In the data rows, the value 50 means zero.
Here are some rows, each followed by its group. Rows of different groups can look alike.
32 65 42 39 65 32 50 57 37 34 44 60 54 55 47 42 46 43 53 52 47 52 53 36 49 23 52 55 41 42 53 42 A
36 66 52 29 56 47 55 56 44 33 46 64 54 46 60 46 40 44 51 52 47 51 55 47 50 39 53 58 49 32 50 39 A
72 46 68 41 53 47 31 43 40 45 41 44 34 40 47 32 40 55 46 55 50 52 61 45 63 62 45 58 68 51 34 43 B
52 51 60 31 47 51 57 52 60 67 49 51 57 45 27 29 50 56 60 43 44 45 47 56 26 49 56 46 19 55 62 43 C
54 49 50 37 34 47 59 57 70 50 47 39 66 26 49 68 61 28 57 50 57 32 55 63 38 59 50 40 46 59 53 41 A
42 36 36 60 52 41 55 46 54 47 61 53 51 47 38 44 57 49 52 34 61 62 40 50 50 53 48 53 48 70 46 56 D
47 48 48 54 32 52 64 56 70 45 58 47 65 41 52 51 60 37 64 51 62 30 57 68 47 57 50 53 42 58 48 45 A
36 64 51 36 66 42 36 60 38 35 48 58 55 43 57 30 48 45 47 56 46 54 48 40 48 33 53 60 45 45 47 39 A
55 53 45 68 31 59 66 53 51 42 64 44 60 30 46 68 66 30 54 48 65 39 56 61 25 53 58 32 42 60 54 47 E
51 59 57 48 58 44 51 31 53 52 45 61 39 56 59 37 52 65 23 51 33 60 32 44 40 45 40 53 41 38 59 57 B
74 39 39 36 49 45 43 37 41 53 19 48 47 42 43 52 33 56 55 57 54 49 60 49 66 55 42 70 60 56 33 52 F
56 33 53 81 56 51 45 42 48 65 41 54 47 64 45 69 48 62 48 58 41 61 43 74 56 65 26 64 64 44 46 58 G
42 67 59 43 61 35 39 77 40 40 45 58 38 63 59 41 47 43 45 45 43 49 46 32 51 45 57 44 37 38 45 40 E
64 42 44 50 53 58 46 44 51 51 25 49 46 50 49 53 40 57 48 59 54 48 62 45 71 54 45 74 66 58 31 50 F
55 58 41 45 55 42 46 50 54 54 52 63 46 48 62 37 57 62 40 47 36 63 27 48 45 47 41 54 40 38 57 57 B
30 69 54 48 72 36 49 64 23 41 53 58 50 48 53 58 47 44 40 45 44 61 46 41 49 44 50 48 62 51 43 48 E
40 81 58 44 62 52 61 72 41 37 56 62 62 45 53 49 50 46 50 45 43 58 44 42 46 37 52 49 43 48 45 44 E
48 61 32 52 48 45 58 62 45 28 57 56 62 35 57 50 38 31 70 64 54 45 59 41 57 36 63 53 49 43 39 29 D
41 60 57 52 73 36 53 65 45 41 41 59 46 60 43 43 41 42 43 47 44 53 51 33 55 48 53 40 48 56 43 40 E
52 23 49 49 54 49 38 28 37 64 37 50 48 60 55 52 45 60 38 55 42 68 42 54 57 68 33 63 55 40 48 61 G
54 62 30 70 47 31 58 61 38 38 51 51 52 46 56 65 38 39 45 62 53 39 62 36 59 38 67 55 58 50 39 32 D
59 45 45 36 55 65 32 53 34 50 28 49 36 44 44 48 28 54 61 56 58 50 67 51 68 55 44 68 73 48 31 48 F
63 46 57 46 51 40 38 53 41 43 37 40 31 52 46 52 46 53 41 58 49 47 58 45 63 59 46 57 67 47 25 45 B
50 32 56 50 55 50 39 37 54 60 46 46 37 61 63 36 47 59 36 56 38 74 47 53 56 65 25 65 47 41 50 59 G
69 37 48 45 40 59 49 39 42 53 39 43 35 40 43 53 35 57 49 50 52 47 61 54 64 56 41 64 65 59 37 63 F
50 54 48 67 26 68 67 58 53 46 73 37 71 34 46 56 68 36 70 50 68 39 54 60 33 51 64 28 34 54 55 51 E
48 58 60 52 67 46 44 37 56 54 49 64 48 45 64 42 47 74 32 47 41 54 40 25 36 42 44 47 44 39 59 47 F
58 53 61 39 37 75 61 43 65 73 44 49 44 43 39 56 55 49 67 38 47 45 40 58 46 52 50 40 54 57 67 51 G
56 41 45 46 64 48 39 45 19 49 38 51 37 66 50 34 44 59 33 60 25 70 55 45 54 69 43 60 53 38 44 55 C
31 70 60 38 62 39 41 70 40 41 41 62 51 46 55 44 49 43 55 44 43 53 50 19 49 41 51 45 41 45 44 41 E
69 52 64 43 40 57 45 46 51 70 42 46 47 49 30 54 60 49 62 45 50 44 46 51 44 51 51 39 32 62 63 54 G
38 44 34 49 43 45 56 49 53 57 58 36 55 61 38 44 66 46 39 32 64 50 43 56 52 54 56 36 36 60 50 64 H
37 42 27 48 46 50 54 47 49 59 67 44 40 58 37 61 63 47 44 36 63 56 41 55 51 56 54 31 54 64 46 70 H
43 56 37 59 44 38 58 57 60 37 62 48 63 47 62 63 42 41 81 73 62 34 68 33 65 40 69 55 62 48 42 34 H
50 27 48 64 58 52 25 33 48 60 45 46 42 67 53 48 47 58 36 61 39 66 48 69 59 63 33 67 49 51 45 56 G
52 42 50 57 53 46 44 43 36 51 27 40 46 47 49 48 41 57 50 59 55 44 66 51 77 53 45 72 69 53 29 51 F
49 43 36 46 44 53 70 52 45 41 61 43 45 53 47 47 58 51 49 26 52 51 34 54 49 51 46 38 34 61 55 66 D
57 49 59 57 54 60 51 53 54 61 47 50 43 58 26 59 56 49 52 41 45 44 49 54 36 47 58 45 42 64 70 45 C
58 55 53 56 30 57 56 54 48 44 66 38 67 31 49 64 71 19 49 48 64 43 56 57 33 53 66 33 56 61 54 49 E
44 36 30 50 53 69 65 50 52 49 57 43 46 59 32 52 52 51 46 32 60 60 41 45 52 55 45 47 46 77 47 58 D
46 50 43 64 34 49 64 61 53 52 55 32 69 31 53 70 58 36 63 50 62 33 52 67 36 59 51 46 44 52 55 45 A
35 71 41 60 60 19 54 73 43 38 41 59 42 46 53 49 44 46 43 45 43 58 47 44 47 28 53 52 55 46 47 43 E
56 59 46 54 53 34 63 66 42 36 48 46 43 33 49 72 43 41 57 68 54 41 61 26 62 40 67 56 68 32 37 33 D
62 41 48 60 56 48 47 40 42 51 33 47 46 45 51 55 29 55 55 57 55 50 64 49 67 57 39 68 69 49 36 47 F
66 46 57 50 46 46 33 47 41 44 49 44 28 40 45 40 26 56 45 58 51 57 60 35 63 62 49 57 77 55 23 45 B
55 36 49 46 64 64 40 33 43 55 47 49 45 63 60 49 51 60 28 59 39 55 42 62 54 73 33 56 57 41 49 55 C
59 47 66 35 39 53 46 41 55 57 37 62 61 56 48 45 46 52 45 39 50 40 56 46 27 49 50 54 40 57 58 43 C
39 42 32 57 42 63 52 47 51 60 57 35 62 52 42 46 64 46 51 36 68 62 45 50 48 57 67 34 49 75 49 75 H
48 58 63 53 57 57 45 48 48 54 51 63 40 50 60 36 41 63 27 48 32 63 30 46 40 45 41 48 41 35 60 57 B
37 38 47 51 39 55 42 54 56 61 62 31 48 63 39 38 60 45 49 44 72 60 46 48 50 59 64 36 52 58 51 66 H
50 52 35 40 36 48 53 57 56 50 52 25 73 25 48 67 65 25 61 48 59 43 53 65 37 61 55 42 45 68 54 46 A
43 40 43 60 48 56 48 43 47 64 60 40 50 60 38 54 62 47 50 41 68 56 47 53 54 57 59 35 46 61 52 63 H
52 51 41 55 36 49 81 56 49 47 62 30 67 41 52 62 61 37 58 47 60 40 53 81 40 61 52 43 47 52 53 44 A
48 38 46 54 77 52 35 52 43 47 31 53 23 68 67 54 39 59 43 54 42 59 57 47 58 64 36 65 55 27 42 47 G
55 49 53 52 35 50 58 54 57 47 59 28 66 40 52 64 57 29 59 51 61 26 50 70 44 60 51 46 47 60 53 50 A
28 66 42 66 59 45 55 59 44 33 44 54 49 53 48 50 50 44 43 49 46 59 50 45 49 32 49 57 47 36 51 38 A
67 41 46 77 52 46 30 32 48 57 44 41 53 48 37 37 36 53 58 54 52 52 64 52 62 57 44 65 57 56 41 64 F
46 63 44 52 46 43 55 65 50 30 51 39 56 36 49 53 34 30 57 63 52 44 59 44 60 36 65 55 62 48 38 31 D
40 42 43 60 49 54 54 44 56 59 54 35 47 63 52 44 58 45 42 42 74 57 46 53 53 58 65 37 44 63 52 68 H
57 52 40 53 38 66 69 54 69 47 68 41 64 34 56 75 64 41 68 54 59 32 56 72 42 58 52 41 47 60 55 47 A
50 63 58 63 56 40 41 32 67 52 37 66 59 48 74 47 60 64 39 53 34 59 19 43 44 47 34 49 49 28 57 51 B
54 43 53 56 65 58 40 39 32 48 47 56 25 54 44 44 47 60 32 61 23 66 49 57 55 71 38 59 53 44 45 56 C
48 40 47 65 56 60 48 42 44 54 40 51 42 52 60 50 43 58 39 62 38 65 50 50 55 81 36 59 54 51 49 57 C
29 72 46 44 63 41 46 65 43 38 49 62 61 58 62 48 46 45 41 45 44 50 47 35 47 39 55 51 38 46 44 41 E
35 44 19 49 49 49 63 41 52 57 55 23 51 57 47 58 75 48 47 42 64 59 44 46 52 54 57 37 60 63 49 65 H
41 57 72 39 59 43 46 44 55 49 47 64 40 61 58 51 42 70 31 49 42 48 38 42 39 42 39 50 49 37 61 46 F
59 42 44 48 62 56 40 40 35 48 36 36 30 62 42 51 38 56 49 59 54 49 65 53 75 55 40 71 67 50 30 45 F
39 73 46 57 63 37 51 63 34 39 39 64 42 55 66 38 49 45 42 47 44 57 44 34 46 31 51 45 46 44 45 41 E
54 53 52 41 50 57 55 45 64 62 57 49 33 51 25 53 53 52 53 38 46 42 52 55 30 52 64 48 41 54 70 52 C
60 48 33 46 35 65 73 58 52 45 60 33 67 36 48 64 57 32 59 46 64 31 51 67 48 58 48 44 53 64 50 47 A
60 45 47 50 51 56 36 50 39 44 43 41 42 44 31 50 23 55 52 56 51 51 60 46 60 60 45 59 63 49 36 50 B
81 46 51 40 40 43 50 52 38 43 43 44 48 43 51 57 33 56 47 60 50 51 59 43 63 62 47 57 59 54 32 46 B
52 51 50 46 37 45 63 67 55 50 61 40 53 38 46 69 65 40 48 52 55 30 55 63 42 59 55 40 41 53 55 44 A
41 55 37 47 50 37 57 75 52 43 54 40 44 33 48 51 42 37 58 72 59 41 77 47 74 41 71 54 56 49 40 37 H
51 62 41 56 43 33 53 63 46 29 56 42 59 27 66 55 39 38 57 63 53 41 61 35 57 27 62 49 55 42 40 27 D
70 49 66 62 40 61 35 46 62 61 50 56 59 51 28 48 55 50 54 36 49 38 48 54 38 48 47 39 50 46 60 50 G
40 38 44 49 57 48 56 49 47 49 64 46 38 54 51 47 51 47 46 32 59 52 41 57 51 55 49 51 46 65 46 62 D
51 56 42 39 45 36 52 62 52 40 58 53 55 45 48 65 45 37 56 77 56 44 73 40 65 39 74 49 81 46 40 39 H
43 67 54 56 61 41 48 62 37 32 42 58 60 48 61 39 49 43 50 47 46 57 53 49 51 30 55 60 52 44 52 39 A
46 33 33 61 70 59 34 41 39 57 33 48 42 52 59 30 47 63 42 51 41 67 43 57 59 64 35 62 57 42 43 60 G
61 48 70 57 45 58 44 48 64 59 56 47 33 53 37 58 58 49 52 44 48 46 48 54 34 49 58 53 57 56 60 48 C
44 35 54 55 54 42 55 52 32 47 48 47 52 62 41 50 56 47 56 40 63 60 34 55 51 57 47 49 51 57 46 55 D
47 31 52 51 56 56 47 45 41 63 42 42 36 59 36 51 50 59 53 46 37 61 42 57 56 64 37 66 61 45 49 61 G
57 34 51 65 44 51 45 45 47 52 31 45 43 37 51 53 25 55 57 53 52 53 68 42 66 53 39 75 68 45 36 57 F
65 50 64 23 38 57 43 43 62 72 46 53 48 66 32 53 64 51 53 42 49 43 44 66 46 54 50 39 43 58 65 50 G
47 39 39 57 65 53 34 46 37 55 46 34 34 54 54 55 50 59 41 60 38 73 48 53 55 70 37 60 53 41 52 57 C
48 64 44 45 52 44 59 68 49 40 46 47 61 32 55 60 39 39 62 68 54 45 58 33 59 37 62 56 62 47 37 35 D
49 57 67 48 38 43 65 55 44 27 56 45 58 40 72 59 51 35 75 66 57 47 66 41 58 43 59 46 65 43 40 30 H
35 66 48 35 67 46 47 57 40 39 49 55 52 53 43 36 46 44 51 49 48 54 56 42 50 25 55 60 60 41 48 42 A
38 43 48 53 43 55 61 50 48 45 70 44 57 59 40 51 66 48 38 29 55 61 30 48 49 55 47 41 35 57 53 64 D
Which 3 other groups have their centres nearest to the centre of group F, nearest first?
B G C
Which 3 other groups have their centres nearest to the centre of group B, nearest first?
F C G
Group C spreads out most along one direction. Which 3 other groups' directions of most spread are closest to that one, closest first?
G E A
Group E spreads out most along one direction. Which 3 other groups' directions of most spread are closest to that one, closest first?
A G C
Which 5 groups are nearest to each row below, nearest first, going by the average distance to the group's rows?
52 56 55 49 19 81 51 47 47 43 65 45 57 32 53 57 69 41 64 51 66 43 55 58 19 56 66 23 48 66 55 49 ~ A H E D C
43 54 43 38 51 61 69 81 58 45 61 32 63 38 77 47 40 42 56 66 60 46 81 43 69 40 77 46 63 48 40 38 ~ D H A E F
Group F spreads out most along one direction. Which 3 other groups' directions of most spread are closest to that one, closest first?
B A C
Which 4 groups are nearest to each row below, nearest first, going by the average distance to the group's rows?
55 58 57 47 54 54 23 41 49 51 42 64 43 81 81 47 47 66 38 49 35 56 29 47 48 48 43 53 42 26 59 56 ~ B G C F
38 60 69 72 68 43 61 48 68 47 42 77 52 55 56 26 46 65 33 52 40 55 41 38 37 37 36 51 46 19 57 47 ~ B E C G
63 34 56 59 66 47 45 33 45 66 40 48 44 54 45 60 43 58 46 53 37 58 43 69 56 67 34 63 54 44 47 55 ~ G C F B
61 50 67 42 50 54 52 50 63 60 49 54 44 58 34 49 49 55 48 38 45 43 52 54 37 49 60 53 47 56 64 52 ~ C G B A
56 60 40 54 44 39 59 60 50 35 60 43 49 28 56 60 38 38 56 65 53 40 59 35 59 35 61 54 54 42 39 34 ~ D A E H
40 39 42 53 52 44 41 54 42 47 58 42 54 59 44 42 56 48 41 35 60 56 38 56 51 53 46 42 51 71 51 59 ~ H D C G
55 54 56 50 57 51 41 29 61 54 55 60 43 65 49 48 48 73 29 50 35 54 35 41 47 43 42 54 36 32 68 59 ~ B C G F
49 55 36 62 54 42 51 64 45 25 57 50 60 37 57 77 37 26 67 69 62 42 65 44 58 43 59 46 46 49 42 28 ~ D A E H
Which 5 groups are nearest to each row below, nearest first, going by the distance to the group's nearest row?
44 56 64 58 71 48 28 48 54 50 47 65 45 57 71 40 49 77 44 52 41 50 42 38 43 36 35 50 51 46 62 52 ~ F B E A G
Which 4 groups are nearest to each row below, nearest first, going by the distance to the group's nearest row?
34 45 28 58 43 52 54 49 39 49 81 39 49 68 39 47 63 51 36 19 55 59 38 52 48 48 49 33 37 63 56 73 ~ D H C B
31 70 39 51 59 39 57 66 39 37 55 69 50 54 61 31 44 44 46 43 43 49 45 31 50 45 53 50 39 52 48 42 ~ E A B D
53 49 68 34 45 47 42 49 75 60 50 44 53 48 39 47 54 50 50 44 46 33 51 58 35 48 57 46 26 52 62 47 ~ C G A H
37 62 52 33 59 48 51 67 44 39 48 57 43 46 54 37 51 43 54 51 46 55 50 42 54 43 56 55 58 47 52 40 ~ A E D B
54 28 54 52 58 55 39 39 50 63 33 50 31 64 54 39 47 62 39 55 41 65 50 51 56 64 36 63 47 49 43 55 ~ G C F B
Which 3 other groups have their centres nearest to the centre of group G, nearest first?
C B F
Group D spreads out most along one direction. Which 3 other groups' directions of most spread are closest to that one, closest first?
H B A
Group G spreads out most along one direction. Which 3 other groups' directions of most spread are closest to that one, closest first?
C E A
Which 4 groups are nearest to each row below, nearest first, going by the distance to the centre of the group?
61 51 61 63 37 69 37 48 62 74 39 53 46 55 35 52 60 49 61 41 48 40 43 64 45 49 52 45 31 57 64 51 ~ G C A H
53 50 64 33 49 51 40 53 49 62 51 56 47 47 36 46 57 53 55 40 45 44 51 57 39 48 56 47 33 51 61 50 ~ C G A E
46 33 45 75 61 48 44 36 45 58 45 45 39 53 50 35 51 63 44 59 36 62 48 58 56 63 27 61 57 45 44 55 ~ G C B F
Which 5 groups are nearest to each row below, nearest first, going by the distance to the centre of the group?
67 43 49 37 45 52 41 49 36 51 30 45 44 51 50 41 36 53 56 53 56 50 64 45 70 54 43 69 75 50 34 49 ~ F B G C D
45 45 37 61 47 67 41 51 52 56 56 37 58 50 43 55 60 47 45 33 66 49 41 55 50 56 58 36 43 67 53 64 ~ H D A C G
Which 3 other groups have their centres nearest to the centre of group A, nearest first?
D E H
